In the data rows, the value 128 means zero.
Here are some points, each followed by its number:
< 48 107  84  83  99  96  66  92 144 142  83 127  68 126  55 147 183  94  95
  52  46 152> 0
< 66 114 154 110 173 169  22 120 125 125 132  98 134 137 113 128 139  94 143
  64  97 148> 1
< 76  50 142 148  99 178  66  83 107 102 170  71 163 124  68  29 192 120  75
 141  86  46> 2
<134 131 167 184 125 114 195 190  58 155  20 179 133 146 146 223  63  98  95
  84 191 132> 3
< 28 156 138  71 110 111  75 131 141  85 181  95 183 134 119  92 166  89 105
 166  12 165> 4
<211 203 206 183 181 112 168 149 141  47 107 212  90  68 142 144  95 162  91
 131 183 161> 5
<  0  75 189 132 101 142  63 125 127 143 171  35 125 102 111  49 167  80 130
 123  79 111> 6
<  6 117  69 119 131  90  91 139 138 103 105 119 153 105 147 103 150 158  95
 176  92 111> 7
<255 210 162 112 127 115 217 181 159 147 138 176 132 148 180 164   0 167 194
 133 221 134> 8
<255 160 122 122 148  64 215 204 119 148 104 176 133 239 183 204   0 192 193
 180 251 107> 9
<107  74  89  36 101 165 113  88 146 128 212  69  58 125 135  57 189 117 114
 170 127  72> 10
<  2 131  68  97 139 127 107 137 172 152 130  87 153 109 122  95 145 148 121
 144  44 123> 11
<147 182 199 160 150  79 219 186 168 130  82 203 161  82 137 224  45 125 121
 170 163 151> 12
<255 211 104 125  94  80 231 182 133 165  83 153 100 163 152 168  66 169 161
 127 188  68> 13
<255 142 163 163 161 121 166 139 146 108 101 109 127 151 187 124  67 163  94
 150 177 132> 14
< 38  75  66 128  83 166  41  82 107 123 159 111 108 154 114  49 244 166 149
  86  57  90> 15
<126 119 113 114  92  99 111 122 143 162 142  96 101 156  59  93 254  96  67
  24 100 127> 16
<231 176 128 136 197 126 250 125 115  95  79 206 144  96 156 129  75 164 129
 197 129 152> 17
<238 181 121 196 141 115 216 172 135 179  78 215 147 144 122  82  20 178  79
 170 196 166> 18
<249 164 155 167 148  34 200  84 142 118 107 189 111 151 169 184  61 154 175
 112 166  65> 19
< 28 153 160  81 124  92 104 158 142 101 166 145 149  37 105  95 205  98  80
 222  56 201> 20
<149 133  99 159 197 103 152 153  88 168  41 122 107 163 163 162 115 133 119
 195 203 113> 21
<126 131  80 102 100 102 117 106 154  92 154 102  87 162 127 127 221  69 174
  40 103 191> 22
< 11 114  88 102 132 174  86 123 116  97 178 102  87  79 111  69 184  85 153
 154 137  87> 23
<119 109 161 140 109 151  76 144 164 130 122  73  85 165  83 146 146  93 136
  62  36 167> 24
<255 183 162  97 121 105 159 180  86 150 126 193 161 140 136 190  31 151 189
 170 216  79> 25
< 85  91 116 157 111 235  65  54 155 113 154  94 100 160  98  68 255  89  47
 115  39 126> 26
< 87 143  97 145  84 184  91  82  79 117 154  45  71 130  98  37 198 134 139
 203 123  96> 27
< 36  60 124 123 146 123  25 132 111 183 152  88 108  74 157  72 135 126 137
 166  88  89> 28
< 68 121  83 154  82 190  46  38 150 116 188  42 130 130 132 102 156  92 132
  73  65 104> 29
<240 160 155 192 136 110 235 138  68 100  58 140 142 138 224 146  62 159 132
 230 199 140> 30
<255 131 161 122 142 110 253 125  70 159  87 156 109 170 152 166   0 177 240
 149 255 128> 31
<  3 121  72  99  55 137  86  93 172 179 153  75  77 158 112  92 160 106  90
 123 103 140> 32
< 41  67 119 146 123 148 105 127  62 151 194  68 177 102 102  95 161 148 133
 196 129 111> 33
<221 182 159 149 180 131 254 216  88  86  95 225 162 141 199 212   0 141 115
 139 215 160> 34
<118 112 107 116  95 115  64  98 170 125  90 134  61 112  93 147 236  97  70
  46  74 167> 35
< 20 105 157  69  67 158  63 110 128 112  96 123  92 132  80 124 177  74 133
  84  87 109> 36
<100 104 107 144 104 233 130  91 127 107 185  84  95 106  82 147 116  89 113
 121 105 151> 37
<255 156 190 181 131 123 189 153 132 131  58 187 141 167 108 237  40 168 189
 153 203 161> 38
<178 100 132 186 151 135 170 129 157 112 134 142 142  87 189 122  78 143 143
 206 170 128> 39
< 13  77  75 121 109 146  63 120 176 129 121  67 139 104 131  73 157 141  53
 168  98  83> 40
<255 199 124 116 136 155 208 151 139 169 124 185 151 127 157 198   3 189 232
 129 220 109> 41
<108 105 103  60 100 102 115  63 171 135 152 110  71 132  86 136 234  98 133
  49  31 188> 42
< 51 121 106 111 135 123 118 122 114 114 186 120 135  72 144 108 133 164  88
 168 139 166> 43
<  0 106  98 107 122  98  65 162 128  63 145 154 152  88 156 157 175 146  66
 142  59 209> 44
<197 121 186 215 154 126 195 140 112 107  22 171 126 161  83 243  58 161  96
 120 152 150> 45
<255 187 196 108 126 131 236 177 143 149  71 179 122 177 153 158   0 143 209
 139 200 132> 46
< 35  91 167  13 102 175  72  94 141 102 237 121 172 117 107  68 180 106 115
 126  41  68> 47
New points follow, each followed by the numbers of its three nearest points above, looking only along the 6 directions in which the numbered points spread most, nearest first.
< 63 151  97 107 100 136  86 126  96  99 147 122 133 112 121 145 204 110 119
 170  62 141> 11 43 4
< 99 130 117 116 130 146  31  64 145 135 172  96 105  98 106  90 181  73 124
 123  89 136> 29 37 23
< 80  74 147 181 129 157  58  94 104 135 168 129 123 118  66 113 177 107 127
 107 158  96> 37 1 29
<255 187 198 145 114  98 238 124 153 145  95 173 137 150 139 157  20 145 197
  85 191 109> 46 19 41
<  0 145 166 103 148  90  99 192  95 158 125 109 186  41 120 120 156  91 155
 142 109 197> 44 11 4
< 78 147  65 158 107 142 104  98 194  94 179 103  89 126  85  81 246  75 128
  76  59 106> 16 42 15
<152  66  72 159 122 154 109  95 132 113 218  62 143 140 106  25 202  95 138
 175  67  89> 27 10 2
<235  99 150 144 125 128 233 235 157 128 113 198 131 155 175 188  22 145 165
 226 149  75> 25 8 41
< 25 104 160 125 165 138  66 139 124 146 144  66 158  99 142  83 137 130 100
 179 162 127> 33 28 43
< 25  79 141 123 102 137  71 119  98 148 170  64 127 155 103 107 209  96  93
 121  70  89> 6 29 32
< 85 126 112 143 126 131  81  88  71 166 171  47 146 157  34 126 187 110  91
  66  84  95> 29 36 1
<255 167 132 168 149 123 199 150  83 165  79 197 114 143 111 137  36 149 182
 157 149 192> 19 38 14
<115  24 153 130  85 100  57 103  70 116 190  87 157 132 132  39 158 147 153
  69  97  97> 29 37 23
< 25 122  65  90 117 111  99 213 113 149 149 144 156 127  99  72 131  85 125
 121  41 149> 11 7 4
<  0 106 119 109 107 106  83 125 164 150 153 109 111 128 112 136 206  89  63
 173  48 102> 11 40 32
<122 101 122 124 117 127  71  83 129 103 125  88 138 143 112 108 177 123  94
 129  55 147> 37 1 29
< 86 103  85  90  74 160  65  80 112  97 154 140 103  57  86  58 190 120  61
 141  98 108> 23 40 15
< 80  93 111 101 117 154  76  82 124 172 151  90 109 120 101  46 113  90 212
 178  84 137> 23 28 10
< 99  78 112 123  74  86  91  69 164 166 141 101 109 168 112  77 181  92 106
  30 124 169> 16 22 35
< 32 130 128 194 129 144  66 152 130 119 130 132 167 100 148 117 175 114 117
  98 122 108> 1 28 43
<234 147 198 188 186 111 212 131 126 161  88 154 151 175 200 217  67 185 109
 114 206 118> 38 18 19
< 53  75  60 164 109 208  66  76 147 107 176 135 125  87 121  69 168 117  83
 159  97  83> 2 27 23
<  0 134 139 154 127 116  63 144  67 155 123  73 109 153 114 142 204 130  81
 128  83 107> 40 28 32
<157 189 125 142 135 102 152 120 198 157 178  88 108 212 109  99 127 135  83
 106  63 116> 22 16 37
< 71  76 100  99 141 163  27  61  99 108 142  26 124 128 145 152 114 103  98
 121  78 109> 6 1 29
<186 136 156 109 174 108 213 179  85 157 116 149 116 125 205 158  56 162 159
 112 190 125> 25 19 13
< 55  87 131 157 143 131  58 129 109 181 115  60 131 132 158  81 140 156  52
 105  79 130> 40 28 7
< 85 164 106  74 108 107 112 115 187 118  92 107  51 124 137 150 132 112 120
  96  41 158> 22 0 42
<101 136 151  61  80 103 134 137 132 117 133 153  67 128  99 123 211  96 148
  35  83 188> 22 42 24
<143 174 104 114  91 129 138  66 175 106 126 111  91 176 130  72 191  90 147
   9  97 177> 22 16 42
<  0  92 142 104 167 152 112 153 104 121 158 104 147  73  96  91 205 159 125
 136  50 161> 4 11 23
< 78 130 121 138 152 123 122 141 125 129  84 112 174 125 143 121 130 118 116
 107 147 157> 43 7 1
< 72 133 121 127  86 161  39  95 137  82 170  87 149 115 109  91 222 130 131
  93  64 103> 29 23 15
< 27  90 132 139 139 145  91 128 100  87 143  91 134 142  72 139 161 130 170
 120 154 137> 1 36 37
<153 164 164 183 162 100 207 228 100 120  86 216  96 102 168 165  63 133  60
 108 184 181> 12 5 45
< 37  87 104 141 169 107  81  99 102 192 110 138 120 168  60 132 168  68 122
  68  80 103> 36 1 0
<  3 112  81  98 156 127  67  93 128 126 134 124 127  58 115 110 162 100 117
 127 141 134> 11 7 28
< 40 139  93  65 111 175  44  39 150  50 211  81 161 133  60  33 204  74 122
 164  91 124> 47 23 29
< 70  71 115 169 146 132  84  68 102 137 127  80 121 178 106  83 217 107 140
  60 136  90> 29 15 32
< 79 111 104  39 123 160  80  97 154 126 158 111  64 132 116 120 211 112  88
  65  30 186> 42 22 16
< 42 103 106 103  95 155 103 142 104 114 151 110 111  65 126 173 255  77  90
  91  67 147> 36 0 4
< 83  94 133 180 113 209  23  86 114 129 152  97 116 136 101 110 152  91 162
 108 133 109> 37 29 1
